rotation ticks, each row followed by its count of ticks
The counts run from 0 to 572.
[107 136 111 114  83 170 113 141 159 118 140 150 122 107 143 109 160 122
 117  87 139 139 128 121 100  94  92 156  80 168  79 132  85 159 112 158
 120 105 156] => 328
[122 115  96  87 176 155 120 163 118 109  93 151 114  97 134  61 119 172
 107 156 147 140 146 126 118 125  92 140 117 138 111 116 112 120  90 179
 153 145 140] => 467
[ 95  73  89  82 129 146 133 189 147 121 141 166 118 123 156 115 120 149
 123  83 160 109 108 125 171 107 133 103 135 108 143 166 119 130 159 138
 171 122 145] => 293
[ 95  71  71  85 130 142 123 169 139 147 146 166 111 132 158  97 123 139
 124 116 168  92  93 120 159 109 136 123 133  86 142 143 121 116 113 130
 144 132 167] => 295
[132 106 134  90 117 172 106  98 118 120 133 114 138  77 145 163 151 110
 141  94 118 122 173 158 116 126  82 159  79 157  92 118  96 151 116 157
 107 131 126] => 386
[125 110 120 110 187 148 114  99 121 114  99 139 139  82 143  95 131 126
  82 147 133  86 158 150 112 142 115 158 112 132 124  95 120 127  56 120
 110 159 155] => 424
[109 134 162 162 140 111 123 146 130  69 101 162 168  95 135  99 125 140
 117 124  84 120 190 138  97  88 111 134 107 152 121 158  97 123 136 173
 147 132 141] => 485
[ 97 118 118 158 158 133  95 106 102 135 130 123 107 134 108 106 182  96
  98 126 138  66 154 162 115 148 145 193 131 123 127 134 124 150  80 131
 121 159 125] => 142
[115 107 122 119 100 140 109 149  89 152 139 128  59 125 109  92 171 121
 135 140 166 128 155 163  98 152  99 163 122 132  98 154 106 128  85 166
 130 128 105] => 397
[123 103 106  80 152 143 131 158 124 109  95 155 114  86 139  74 110 169
 129 161 133 146 159 121 113 121  85 131 114 134 107 122 103 112  92 184
 149 148 152] => 468
[122 112 109 117 148 160 107 135 132 131 179 201 141 144 157 133 144 107
 120  94 154  96 105 177 100 125  95 151  77 102 155 138 133 137 112  97
 116 106 141] => 562
[106  80 163 104  90 116 160 142 132 105  92 120  75  70 125 106 142 147
 119 148 135 126 191 122 114 139 137 117 156 152 106 154  99 111 102 153
 135 136 137] => 414
[110 101 160 135 104 135  74 142 119  98 105 111 168  95  92 101 177 127
 122  92 102 148 158 143 105  91 130 139 114 127 128 130 128 116 144 174
 124  75 158] => 499
[131 101 141 102  78 116 122 123  94 144 136 124  81 109 120 102 158 125
 151 130 161 129 189 172  86 141  85 138 105 146 103 154 104 107  93 153
 120 124 114] => 399
[107  84 119 160 133 138  87 145 130 138 125 169 125 109 167  98 113  91
  95 157 117  95  90 146 130 106 148 155 149  95 132 132 111 115  74 141
 123  90 170] => 493
[138  97 159 140 155 143 100 129 125 101 128 156 138  82 166 149 122 105
  98 124 120 144 170 186 117 132 105 138 129 166 139 134 167 128 161 151
 178  80 123] => 446
[ 90 103 137 106 130 119 126 132 122  78 129 125 171 118 102 121 181 169
 152  80 114  94 192 114 116  90 128 148  99 123 148 143 133 115 158 140
 139 160 159] => 303
[ 84 121 118 147 102 143 129 145 139 115 150 163 121 131 151 113 137 127
 135 132 110  82 130 102 114  82 134 173 122 109  94 152  56 151  82 155
 110 151 154] => 313
[ 87 104  99 134 140 132  96 146 107 118 131 138 118 131 146  77 129 148
 137 164 115  96 138 101 131  76 156 181 140 107 117 125 103 120  92 176
 152 142 168] => 17
[120  82 125 155 148 115 100 145 115 144 112 175 110 113 145 122 124  72
 106 146 123  90 118 191 128 165 111 142 142  91 138 159 108 136  67 135
 114 127 119] => 436
[102 120 114 116 123 166 111  96 154 106 135 145 143  95 130 139 177 136
 133 114 107 120 157 114  95 111  95 200  82 149 110 103 129 146  94 140
 108 144 179] => 89
[ 98  99 101  96 129 179  94 148 119 142 152 130  89 138  90 100 203 141
 117 105 180 114 120 136 113 141 128 175 119 104 135 126 143 139  99 131
 122 122 141] => 339
[ 80  95 151 139  87 155 111 155 148  94 119 146 123 113  85 132 192 136
 153 113  95 136 142 103 103 111 119 166 118  99 123 150 103 147 112 164
 103 115 156] => 554
[101  79  94 131 125 146  84 180 145 134 125 167 125 130 104 110 171 105
 113  84 139 127  88 155 143 135 114 139 128  89 160 155 153 141 132 145
 141  94 156] => 41
[107  59 151 100  85 172 131 136 155 112 161 151 120  95 168 186 142 111
 130  88 134 118 131 131 140 119 138 126 127 115 133 146 118 137 149 116
 119  85 152] => 333
[113 116 130 153 115 107  91 140 117 122  67 115 121  90  88  60 165 109
  92 125 117 119 153 151 111 125 114 141 131 144 102 138 100 125  79 174
 119 121 146] => 201
[ 80 115 123 149  83 135 115 136 133 118 146 146 124 126 145 121 147 123
 151 126  97  80 141 103 115  76 142 174 117 116  93 151  62 147  95 162
 111 141 158] => 314
[103 126  88 114 140 161  95 104 140 125 134 137 145 115 121 109 183 119
 112  97 128  90 128 130 111 112 109 192  83 128 116  98 121 153  79 130
 102 150 172] => 87
[113 111 124  87 133 127 109 163  96 100 104 131 139 119  83  56 158 177
 150 122 132 138 170 126  97 103 102 132  96 110 132 137 117  98 115 181
 133 140 142] => 5
[123  78 157 114  91 158  94 107 112 145 118 106  83  80 118 117 171 105
 112 150 143 133 157 150  96 143 132 165 134 132 103 113 118 119  76 146
 103  89 144] => 159
[ 90  91 134 143 113 156 128 165 155 103 151 181 107 124 138 185 155 104
 128  83 118 111 134 144 145 142 114 155 133 123 130 176 117 180 163 145
 155 129 117] => 95
[138  55 170  91 124 126 108 123  95 113 116 114 143  80 139 122 133 129
 126 113 141 123 176 173 121 124 140  91 130 112 159 137 143  77 146 126
 132  80 139] => 459
[108  65 116 125 175 104  92 151  83 124 119 136 148 127 138 110 120 121
 127 119 125  63 145 159 171 117 155 130 155  78 165 153 127 113 130 146
 151 148 130] => 476
[112  89 170 120 129 143 118 165 100  85 129 132 122 100 147 116 113 165
 140 146 122 137 190 128 123  94 148 129 149 138 125 153 118 108 174 179
 180 104 129] => 233
[ 84  70 144 138 109 160  96 174 151  95 122 145 142 108 113 157 164 120
 120  88 104 130 123 122 149 111 146 138 152 102 150 155 139 145 169 157
 142  86 151] => 38
